128 stands for zero in the data rows.
Here is a table of points, one per row:
[158 175 108 113 198 118  89 144 137 110 140 110 141 148 140 116 174 100
 119 129 162 170 110 141 160 111 148  92 126 140 131 133 120  99 135 110
 135 131 113 117 113  96 129 129 131 134  89 161  97  99 163 123 150 146
 114 123 133 134]
[ 96 144 149 162 133 118  99 146 104 122 106 132 150 135  84 172 117 142
 130 115 135 114 138 135  84  93 121 120 139 134 129 130 134 103 114 131
 164 131 147 102 119 114  84 104 160 107  99 130 135 192 132 109 157 167
 108 155 110  94]
[171 129 154 120 150 130 113 127 116 114 134 110 106 149 142 142 125 128
  98 108 104 137 159 169 144 100 142 150 109 120 120  97 114 129 113 116
 153 124  91 123 181 129 142 173 147 125 177 121 105 158 151 114  99  93
 135 140 147 107]
[105 131  89 105 141 147 173  97 129 124 125 110 129 166 162 114 132 131
 181  92 134 136 124 140  83 119 121 139 114 145  97 140 173 114 162 111
 121 101 125 137 107  80 113 134 119 124 164 135 148 149 121  61 141 110
 149 114  84 148]
[111 146 143 150 143 142 132 169 129 150 150  95  89 143 118 118  93 111
 157 125 129 151 180 102 106 160 129 156 147 190 120 131 155 162 133 126
 119 211 125  91 143 135 137 116 131 128 128 125 135  90 118 148 147 147
 120 127 124 133]
[110 124 117 120 112 121  79 111 128 146 152 123 124 124  96 131 141 147
 116 101  92 125 117 159 209 118  69 179 106 150 135 138 161 166 134 136
 112 119 109 139 100 129 111  94 134 120 113 106 145 133 134 132 120 118
 135 125 141 155]
[139 164  94 125 155 108 137 109 107 128 103 111 136 145 108 155  70 140
 118 179 166 140 125 112 164 148 112 142 164 109 112 164  92 149 125 123
 106 173 142 146 117 156 128  75  98 121 153  88 124 151 123 121 128  90
 118 137 135 147]
[146 110 127 124 165 124 133 107 116 158 159 158 153 140 124 118 101 100
 145 110 152  98 134 123 152 159 137 138 150 126 119  94 138 145  67 177
 127 114 113 134 151 134 138 114 141 143 121 127 186 166 129 163  77 162
 123 140 102 136]
[ 99 112 127 159 141 158  99 108 151 136 140 128 156 110 100 128 163 131
 154 138 115 122 124 114 130 164 107  54 146 127  92 140 145 124 130 150
 164 153 132 104 125 113 153 150  92 129 136 147 145 124 158  99 109 101
 150 132 165 130]
[146 126  76 125 132 110 130  73 120 127 139 108  76  90 150 136 153  93
 150 167  97 112 119 164  83  99 123 108 123  92 165 130 119 142 126 142
 140 107 149 112  75 157 152 157 112 144  87 130 128 143 155 120 104 159
 183 128 126 130]
[175 113 143 104  95 155 117 109 100 143 143 131  75 119 134 128 136 127
 174 112 125 132  86  85 132 111 113 141 108 119 154 133 102 138 119 115
 131 132 142  85 122 117 110 143 134 154 167 130  97 126 123 132 146 118
  61 171 136 152]
[107 126 135 143 128 140 140 157 141 153 107 154 131 147 133  54 146 135
 123 132 180 111 141 143 149  96  91 134 133  70 166 125 106 160 125 134
 144 143 112 118 117 100 155 151 100 112 120 114 170 131  96 127 147 102
 139 135 113  89]
[ 74 130 119 126 130 116 178 118 124 127 142 128 130 109 134 125 102 147
 116 112 135 126 151 119 122 137 150 117 111 110 154 137 153 109 122 221
 110 156  91 144 109 127 144  94 140 137 116 158  69 131 139  84 125 104
 142 137 141 112]
[ 94 155 132 106 115  88  68 115 132 100 122 138 124 111 152 140 127 123
 119 118 129 123 127 119 113 119 135 139 133  99  91 147 125 153 176 110
 136 133 138 132 132 110 162 120 118 107 155 127 114  99  87 127  93 205
 120 146 129 101]
[121  81  95 119 154  91 150 130 131 168 126 121 142 111  98 141  91 132
 128  95 134 119 129 137 105 134 162 107 173 132 140 107  97 156 162 122
 116 123 130 163 137 118 137 174 163 118 101 118 140 102 129 156 132 106
  67 101 143 139]
[144 149 157 142 131 104 139 142 141 132  98  66 188 103 173 116 110  92
 129 150 144 127 138 107 139 123 111 154 140 150 131 101 117 128 144 142
 128  95 178 119 100 145 127 146 168 121 149 128 134 139 128 116 131 142
 149 111 141 128]
[152 140 180 166 134 112 152 115 133 118 100 153  93  88 132 118 146 125
 120 110 133 136 107  83 117 109 137 112 139 148 134 168 182 181 122 101
 110 106 102 134 121 144 108 135 115 148 107 137 140 135 137 107 113 112
 108 124 136 116]
[128 117 107 127 115 139 130 155 178 160 144 144 123 139 126 129 108  93
 128 158 128 100 105  90 104 110 162 148  97 132  88 130 118  98 115 134
 105  87 130 128 133  68  87 107  97 137 125  94 109 107 130 150 137 113
 157 179 184  89]
[152  94 166 126 109 129  85 129 160 132 109 121 118 135 146 126 122 114
 110 129 107 136  67 186 139 162 161 145 165 106 145 130 135 100 121 128
 158 165 149 106 168 106  75  75 116 152 144 132 100 110  85 111 135 103
 112  67 115 142]
[ 90 122 128 156 154 180 121 129 116 123 127 174 110 157 158 130 135 134
 106 137 150  72 101 136 130 153 114 159 145 118 101 121 105 140 153 129
 112 125 155 149 144 175 103 158 156 123 142 148 115  95 156 130 134 151
 143 111 142 139]
[145 148 114 145 123 134 137 199 130 100 136 138 121 102 127 129 121 111
 177 104 102 161 149 142 118 147 106 143 137  68 133 125 113 108 125 133
 131  76 119 150  96 165 102 111  81  96 129 145 123 113 142 137  94 128
 104 120 115 146]
[ 96 114  80 129 120 143 151 144 123 146 105  89 153  85 141 139 122 125
 103 129 110 144 126  57 144 120 116 143 112 104 138 129 147 115 114 109
 135 153 117 136 237 118 146 131 136 106 111 124 164 141 102 146 145 142
 133 104 132 136]
[115 111 143 115  84 130 123 144 130 113 137  78 147 141 107 135 139 144
 101 131 152  62 122 142 110 106 173 126 101 164 138 132 109 124 104 110
 103 119  92  99 122 160 136 144  92 109 142 215 149 117 133 138 123 114
 140  91 130 143]
[112 112 160  94 149 149 142 123  92  91  50 132 145 117  34  98 141 132
 140 148 140 150 144 137 108 138 131 147 115 124 134 125 144 124 132 154
 114  84 142 138 183 130 131 134 118 145  96 129 103 123 116 136 114 136
 168 146 151 157]
[152 122 164 140 107 115 134 136 125 139 169 108 118 122 146 145 128 184
 127 129 147  90 110 128 122 150 122 116 102 148 148  93 140 122 126 101
 164 130 159 217 131 132 139 130  99 134 108 103 109 121 120 128 129 134
 149 174 100 145]
[136 122 141 128  89 121 125 147 119 107 137 151 113 203 155 166 120 130
 135 202 120 138 130 115 155  92  99  51 129 126 163  95 137  98 156 137
 133 110 106 121 132 133 139 119 144 141 142 138 147 105 152 107 118 123
 114 144 113 142]
[129 169 109 164 105 123 129  80 151 144 125 127 131 172 118  88 124 176
 136 111  94 153 136 146 135 144 155 102 106 136 129 175  88 120 139 111
 130 116 118 123 135 146 115 133 156 123 123 105 113 138 124 185 115 150
 139 118 117 120]
[139 126 106 104 100 103 163 158 118  94 157 170 156 114 128 132 220 142
 128 161 127 126 136 143 107 139 154 140 124 147 113 111 132 146 124 127
 135 133 114  98 126 162 140 133 133 120 114  62 118 149 111 107 144 113
  97 106 130 145]
[143 109 120 134 135 149 135  83 131 107 135 142 141 115 130 153 127 109
 107  77 136 116 207 113 164 117 135 112 155 131 132 119 129  97 118  83
 113 156 167 134 106 125 123 107 139 134 125 139 130 112  60 170 157 111
 142 120 138 108]
[166 138 139  98  95 146 134 130 114 130 124 143 105  97 124 102 126 131
  85 128 100 140 105 136 130 141 103  98 116 167  88 109 111 107 122 124
 105 104 127 142 101 110 136 117 164 131 147  99 112 118 165 138 137 122
 127 109  47  68]
[118 112 146  98 127 122 129 135 144 123 127 174 144 132 148 146 107 137
 109 129  88 198 120 145 110 149 132 156 104 137 128 157 127 109 112 122
 113 156 137 126  88 132 164 161 133 145 139 151 168 154 150 145 167 147
 120 134 148 139]
There is one direction along which these points spread out most. Take the direction at right angles to it along which they spread out most. Then take the direction at right angles to both along which they spread out most. Go by this last direction. Where along it does each point below lie, from 0 to 99? The average is 50, and the first point in the table lies past the average. One standard deviation of the points above along it is 16.
[166 138 139  98  95 146 134 130 114 130 124 143 105  97 124 102 126 131
  85 128 100 140 105 136 130 141 103  98 116 167  88 109 111 107 122 124
 105 104 127 142 101 110 136 117 164 131 147  99 112 118 165 138 137 122
 127 109  47  68] 33
[158 175 108 113 198 118  89 144 137 110 140 110 141 148 140 116 174 100
 119 129 162 170 110 141 160 111 148  92 126 140 131 133 120  99 135 110
 135 131 113 117 113  96 129 129 131 134  89 161  97  99 163 123 150 146
 114 123 133 134] 63
[175 113 143 104  95 155 117 109 100 143 143 131  75 119 134 128 136 127
 174 112 125 132  86  85 132 111 113 141 108 119 154 133 102 138 119 115
 131 132 142  85 122 117 110 143 134 154 167 130  97 126 123 132 146 118
  61 171 136 152] 50
[143 109 120 134 135 149 135  83 131 107 135 142 141 115 130 153 127 109
 107  77 136 116 207 113 164 117 135 112 155 131 132 119 129  97 118  83
 113 156 167 134 106 125 123 107 139 134 125 139 130 112  60 170 157 111
 142 120 138 108] 43
[110 124 117 120 112 121  79 111 128 146 152 123 124 124  96 131 141 147
 116 101  92 125 117 159 209 118  69 179 106 150 135 138 161 166 134 136
 112 119 109 139 100 129 111  94 134 120 113 106 145 133 134 132 120 118
 135 125 141 155] 29
[136 122 141 128  89 121 125 147 119 107 137 151 113 203 155 166 120 130
 135 202 120 138 130 115 155  92  99  51 129 126 163  95 137  98 156 137
 133 110 106 121 132 133 139 119 144 141 142 138 147 105 152 107 118 123
 114 144 113 142] 59
[115 111 143 115  84 130 123 144 130 113 137  78 147 141 107 135 139 144
 101 131 152  62 122 142 110 106 173 126 101 164 138 132 109 124 104 110
 103 119  92  99 122 160 136 144  92 109 142 215 149 117 133 138 123 114
 140  91 130 143] 89
[ 90 122 128 156 154 180 121 129 116 123 127 174 110 157 158 130 135 134
 106 137 150  72 101 136 130 153 114 159 145 118 101 121 105 140 153 129
 112 125 155 149 144 175 103 158 156 123 142 148 115  95 156 130 134 151
 143 111 142 139] 52
[152  94 166 126 109 129  85 129 160 132 109 121 118 135 146 126 122 114
 110 129 107 136  67 186 139 162 161 145 165 106 145 130 135 100 121 128
 158 165 149 106 168 106  75  75 116 152 144 132 100 110  85 111 135 103
 112  67 115 142] 84
[105 131  89 105 141 147 173  97 129 124 125 110 129 166 162 114 132 131
 181  92 134 136 124 140  83 119 121 139 114 145  97 140 173 114 162 111
 121 101 125 137 107  80 113 134 119 124 164 135 148 149 121  61 141 110
 149 114  84 148] 57
